Small tables with named rows and columns. After each table, cells are looked up by row and column.

Kuva:
,Vez,Mim,Zurule,Vopunes,Zor,Zug,Dufolo,Rov,Toz
Bifi,156,78,357,78,242,173,188,257,395
Bev,276,227,350,261,271,290,251,273,373
Sekonak,338,128,708,573,300,95,229,410,931
Vad,249,334,141,156,114,39,245,5,66

Bifi, Rov => 257
Sekonak, Zug => 95
Bev, Vez => 276
Vad, Zor => 114
Bifi, Mim => 78
Sekonak, Zor => 300

Konusu:
|  | Rafev | Vup |
|---|---|---|
| Gotamo | 758 | 269 |
| Pif | 604 | 405 |
| Kogum | 678 | 351 |
| Tesoge | 804 | 181 |
| Romege | 794 | 203 |
| Mitefuf | 650 | 353 |
| Vif | 607 | 388 |
| Mag | 805 | 199 |
| Ribora | 772 | 237 |
| Lozi | 790 | 220 |
| Verati | 639 | 376 |

What is the Vup of Pif in Konusu? 405
What is the Vup of Ribora in Konusu? 237
What is the Rafev of Romege in Konusu? 794
What is the Vup of Kogum in Konusu? 351
What is the Vup of Gotamo in Konusu? 269
What is the Rafev of Pif in Konusu? 604
What is the Vup of Tesoge in Konusu? 181
What is the Vup of Romege in Konusu? 203
What is the Vup of Mitefuf in Konusu? 353
Which row has the largest Vup? Pif

Fimuni
fields: Fefi, Nesu, Lat, Furiv, Lif, Ber
Pives: [72, 99, 156, 111, 176, 136]
Bivura: [159, 104, 158, 196, 113, 115]
Dovo: [122, 115, 133, 125, 122, 121]
Bubir: [121, 142, 110, 104, 143, 105]
Govini: [95, 100, 119, 100, 155, 138]
Tuv: [136, 89, 86, 120, 148, 135]
Sem: [157, 150, 87, 127, 118, 126]
Fopezav: [189, 135, 97, 143, 125, 137]
Dezuv: [139, 118, 138, 41, 158, 137]
Keman: [155, 111, 149, 198, 105, 115]
Ziz: [124, 139, 144, 59, 122, 155]
Luvu: [114, 131, 105, 88, 92, 135]
Lev: [84, 121, 97, 77, 82, 119]
Temigi: [137, 126, 88, 133, 107, 125]

What is the Lat of Keman in Fimuni?
149
What is the Nesu of Ziz in Fimuni?
139
What is the Lat of Tuv in Fimuni?
86
What is the Nesu of Pives in Fimuni?
99
What is the Lat of Pives in Fimuni?
156
What is the Lat of Bivura in Fimuni?
158
What is the Ber of Tuv in Fimuni?
135
What is the Fefi of Ziz in Fimuni?
124
What is the Fefi of Tuv in Fimuni?
136
What is the Ber of Bubir in Fimuni?
105
What is the Lif of Bubir in Fimuni?
143
What is the Furiv of Dovo in Fimuni?
125
What is the Lif of Pives in Fimuni?
176
What is the Fefi of Keman in Fimuni?
155

Lavagug:
	Rab	Menure	Gop	Pup	Tal	Bosim
Tobidom	96	109	157	149	129	103
Tef	155	148	66	102	134	142
Nal	95	108	156	150	129	102
Molaz	90	97	205	157	115	107
Rez	102	109	166	146	123	110
Likat	136	134	99	117	130	130
Beb	164	131	176	102	92	172
Liposus	92	108	149	152	133	98
Siteni	117	121	132	133	127	119
Zed	127	139	59	122	148	113
Soluso	152	147	63	104	136	138

What is the Tal of Beb in Lavagug? 92
What is the Tal of Siteni in Lavagug? 127
What is the Gop of Nal in Lavagug? 156
What is the Pup of Zed in Lavagug? 122
What is the Tal of Nal in Lavagug? 129
What is the Bosim of Likat in Lavagug? 130
What is the Menure of Rez in Lavagug? 109
What is the Menure of Siteni in Lavagug? 121
What is the Tal of Likat in Lavagug? 130
What is the Pup of Beb in Lavagug? 102
What is the Bosim of Tef in Lavagug? 142
What is the Pup of Rez in Lavagug? 146
What is the Pup of Likat in Lavagug? 117
Row with the largest Gop: Molaz

Table Bizi
,Vul,Fedo,Pegovi
Suz,0.0,-0.6,0.1
Gelezu,-0.1,-0.4,-0.4
Por,0.5,-0.5,0.6
Lefu,-0.6,0.3,-0.3
Zufesus,-0.7,0.6,-0.4
Nebepab,1.0,1.0,0.9

Zufesus, Pegovi: -0.4
Por, Fedo: -0.5
Lefu, Fedo: 0.3
Suz, Vul: 0.0
Suz, Fedo: -0.6
Nebepab, Vul: 1.0
Lefu, Vul: -0.6
Por, Pegovi: 0.6
Nebepab, Fedo: 1.0
Suz, Pegovi: 0.1
Zufesus, Fedo: 0.6
Lefu, Pegovi: -0.3
Gelezu, Pegovi: -0.4
Zufesus, Vul: -0.7
Nebepab, Pegovi: 0.9
Gelezu, Vul: -0.1
Gelezu, Fedo: -0.4
Row with the largest Fedo: Nebepab

Ruru.tsv
	Bozemo	Buravak	Nuze
Mor	110	3	133
Zurapuz	116	70	193
Dod	51	94	91
Mov	140	60	106
Donek	91	162	32
Bevale	78	216	150
Zitatig	90	115	144
Tupe	87	105	47
Pesidum	138	69	112
Bafigid	108	59	98
Did	84	99	115
Nubate	134	119	69

Dod, Nuze => 91
Bafigid, Buravak => 59
Dod, Buravak => 94
Pesidum, Nuze => 112
Did, Buravak => 99
Pesidum, Buravak => 69
Nubate, Nuze => 69
Did, Bozemo => 84
Bevale, Nuze => 150
Mov, Bozemo => 140
Donek, Nuze => 32
Bafigid, Nuze => 98
Mor, Nuze => 133
Row with the largest Buravak: Bevale

Dutuzos
            Gor     Lev
Zin       67399  -39567
Nolete    16759    7903
Togi      -9010  -74872
Guruk     28447   76728
Leme     -23895  -90433
Duvaku   -26073  -35447
Zivi      -6568   12242
Dafu      -9337  -41158
Ramovaz  -53907    1232
Mek      -41086  -24657

What is the Gor of Leme in Dutuzos? -23895
What is the Lev of Dafu in Dutuzos? -41158
What is the Lev of Togi in Dutuzos? -74872
What is the Lev of Nolete in Dutuzos? 7903
What is the Gor of Zivi in Dutuzos? -6568
What is the Gor of Duvaku in Dutuzos? -26073
What is the Gor of Togi in Dutuzos? -9010
What is the Gor of Mek in Dutuzos? -41086
What is the Gor of Ramovaz in Dutuzos? -53907
What is the Gor of Nolete in Dutuzos? 16759
What is the Lev of Ramovaz in Dutuzos? 1232
What is the Lev of Leme in Dutuzos? -90433
What is the Gor of Zin in Dutuzos? 67399
What is the Lev of Zin in Dutuzos? -39567
What is the Lev of Mek in Dutuzos? -24657
What is the Gor of Dafu in Dutuzos? -9337
What is the Lev of Guruk in Dutuzos? 76728
What is the Gor of Guruk in Dutuzos? 28447

